[[105 141 146 137 155 115 110 119]
 [150 133 132 103 113 153 118 115]
 [118 152 144 134 154 144 100 134]
 [117 105 157 149 140 122 109 131]
 [114 135 112 104 125 126 134 158]
 [155 110 147 119 117 142 150 110]
 [107 148 154 127 121 143 154 149]]
|
[[117 105 157 149 140 122 109 131]
 [107 148 154 127 121 143 154 149]
 [155 110 147 119 117 142 150 110]
 [105 141 146 137 155 115 110 119]
 [118 152 144 134 154 144 100 134]
 [150 133 132 103 113 153 118 115]
 [114 135 112 104 125 126 134 158]]

[[112 126 111 116 120 126]
 [125 123 135 131 140 125]
 [132 139 132 141 122 119]
 [116 127 108 141 120 129]
 [120 114 129 124 141 129]
 [132 104 123 135 129 113]
 [112 125 116 134 127 128]
 [150 121 141 144 119 126]
 [130 122 130 154 124 119]
 [117 116 126 143 119 121]
 [124 120 128 118 123 133]]
|
[[150 121 141 144 119 126]
 [125 123 135 131 140 125]
 [132 139 132 141 122 119]
 [130 122 130 154 124 119]
 [120 114 129 124 141 129]
 [124 120 128 118 123 133]
 [117 116 126 143 119 121]
 [132 104 123 135 129 113]
 [112 125 116 134 127 128]
 [112 126 111 116 120 126]
 [116 127 108 141 120 129]]

[[137 119 119 140]
 [130 109 125 104]]
|
[[130 109 125 104]
 [137 119 119 140]]

[[132 137 114 122 151 120 107 113 135 140 120 141]
 [129 121 145 131 125 126 130 144 114 114 129 125]
 [134 125 140 130 135 126 125 144 113 118 130 131]
 [132 119 142 133 123 129 128 149 113 114 133 127]
 [132 137 104 122 135 135 122 108 142 138 129 128]
 [116 128 119 128 124 127 126 115 142 137 123 119]]
|
[[129 121 145 131 125 126 130 144 114 114 129 125]
 [132 119 142 133 123 129 128 149 113 114 133 127]
 [134 125 140 130 135 126 125 144 113 118 130 131]
 [116 128 119 128 124 127 126 115 142 137 123 119]
 [132 137 114 122 151 120 107 113 135 140 120 141]
 [132 137 104 122 135 135 122 108 142 138 129 128]]

[[111 114 149 138 101 122 144 138 129 122 124 118]
 [127 132 123 125 133 130 127 124 130 130 128 124]
 [137 127 130 127 131 128 124 131 122 122 129 137]
 [125 127 134 129 128 126 129 131 125 125 127 124]
 [124 135 119 124 134 129 127 117 135 137 126 123]]
|
[[111 114 149 138 101 122 144 138 129 122 124 118]
 [125 127 134 129 128 126 129 131 125 125 127 124]
 [137 127 130 127 131 128 124 131 122 122 129 137]
 [127 132 123 125 133 130 127 124 130 130 128 124]
 [124 135 119 124 134 129 127 117 135 137 126 123]]

[[117 134 140]
 [127 137 143]
 [130 131 105]
 [110 152 129]
 [121 141 135]
 [121 116 138]
 [134 114 125]
 [116 147 134]]
|
[[127 137 143]
 [117 134 140]
 [121 116 138]
 [121 141 135]
 [116 147 134]
 [110 152 129]
 [134 114 125]
 [130 131 105]]
---
[[128 116 126 142 144 145 120 123]
 [139 125 122 128 155 140 122 128]
 [117 118 133 145 118 134 125 121]
 [128 117 127 142 143 144 120 123]
 [121 130 132 128 110 120 132 128]
 [133 119 124 137 151 144 120 125]
 [135 142 126 108 122 112 136 136]
 [137 128 123 125 148 135 125 130]
 [130 137 128 117 119 117 134 132]
 [126 135 130 120 114 117 134 131]
 [142 131 121 120 155 135 125 132]
 [124 136 131 119 108 113 135 131]]
|
[[123 128 121 123 128 125 136 130 132 131 132 131]
 [120 122 125 120 132 120 136 125 134 134 125 135]
 [145 140 134 144 120 144 112 135 117 117 135 113]
 [144 155 118 143 110 151 122 148 119 114 155 108]
 [142 128 145 142 128 137 108 125 117 120 120 119]
 [126 122 133 127 132 124 126 123 128 130 121 131]
 [116 125 118 117 130 119 142 128 137 135 131 136]
 [128 139 117 128 121 133 135 137 130 126 142 124]]

[[135 120 133 146 120 143 141 133 137 117 130 143 135 127]
 [117 115 123 136 128 111 133 115 119 121 135 116 125 110]
 [120 143 127 117 152 122 116 120 118 148 120 121 123 126]
 [144 134 132 128 130 145 129 144 142 132 122 143 135 138]
 [136 139 132 133 136 143 130 133 126 145 117 143 132 136]]
|
[[127 110 126 138 136]
 [135 125 123 135 132]
 [143 116 121 143 143]
 [130 135 120 122 117]
 [117 121 148 132 145]
 [137 119 118 142 126]
 [133 115 120 144 133]
 [141 133 116 129 130]
 [143 111 122 145 143]
 [120 128 152 130 136]
 [146 136 117 128 133]
 [133 123 127 132 132]
 [120 115 143 134 139]
 [135 117 120 144 136]]

[[148 130 124 114 131 139]
 [143 117 100 104 119 151]
 [108 150 120 150 152 121]
 [113 147 118 146 148 119]]
|
[[139 151 121 119]
 [131 119 152 148]
 [114 104 150 146]
 [124 100 120 118]
 [130 117 150 147]
 [148 143 108 113]]

[[128 124 125 111 127 148 139 116 119 128 109 121 142 117]
 [146 104 136 146 109 119 146 112 152 128 109 116 110 153]
 [111 137 115 122 128 112 103 130 136 113 141 106 105 128]]
|
[[117 153 128]
 [142 110 105]
 [121 116 106]
 [109 109 141]
 [128 128 113]
 [119 152 136]
 [116 112 130]
 [139 146 103]
 [148 119 112]
 [127 109 128]
 [111 146 122]
 [125 136 115]
 [124 104 137]
 [128 146 111]]

[[126 144 128 123 150 131 133 135 134 120 110]
 [119 128 133 128 115 133 150 129 143 118 143]
 [120 150 143 134 139 121 144 135 144 125 133]]
|
[[110 143 133]
 [120 118 125]
 [134 143 144]
 [135 129 135]
 [133 150 144]
 [131 133 121]
 [150 115 139]
 [123 128 134]
 [128 133 143]
 [144 128 150]
 [126 119 120]]

[[126 102 132 128]
 [150 136 125 122]
 [135 125 117 129]
 [118 121 137 125]]
|
[[128 122 129 125]
 [132 125 117 137]
 [102 136 125 121]
 [126 150 135 118]]

[[118 139 119 133 128 118 114 112]
 [119 133 143 140 138 143 125 115]
 [133 134 121 137 139 118 127 130]
 [131 126 118 147 140 119 129 133]
 [132 139 119 111 124 135 154 132]
 [118 126 125 113 129 128 129 125]
 [114 134 132 115 123 125 140 152]
 [115 115 121 130 127 121 151 115]
 [125 148 128 133 111 131 134 127]]
|
[[112 115 130 133 132 125 152 115 127]
 [114 125 127 129 154 129 140 151 134]
 [118 143 118 119 135 128 125 121 131]
 [128 138 139 140 124 129 123 127 111]
 [133 140 137 147 111 113 115 130 133]
 [119 143 121 118 119 125 132 121 128]
 [139 133 134 126 139 126 134 115 148]
 [118 119 133 131 132 118 114 115 125]]

[[133 109 106 119]
 [138 107 115 117]
 [146 116 148 116]]
|
[[119 117 116]
 [106 115 148]
 [109 107 116]
 [133 138 146]]

[[146 119]
 [105 115]
 [111 146]
 [148 121]
 [110 140]
 [132 110]
 [100 124]
 [121 120]
 [111 146]
 [142 118]]
|
[[119 115 146 121 140 110 124 120 146 118]
 [146 105 111 148 110 132 100 121 111 142]]
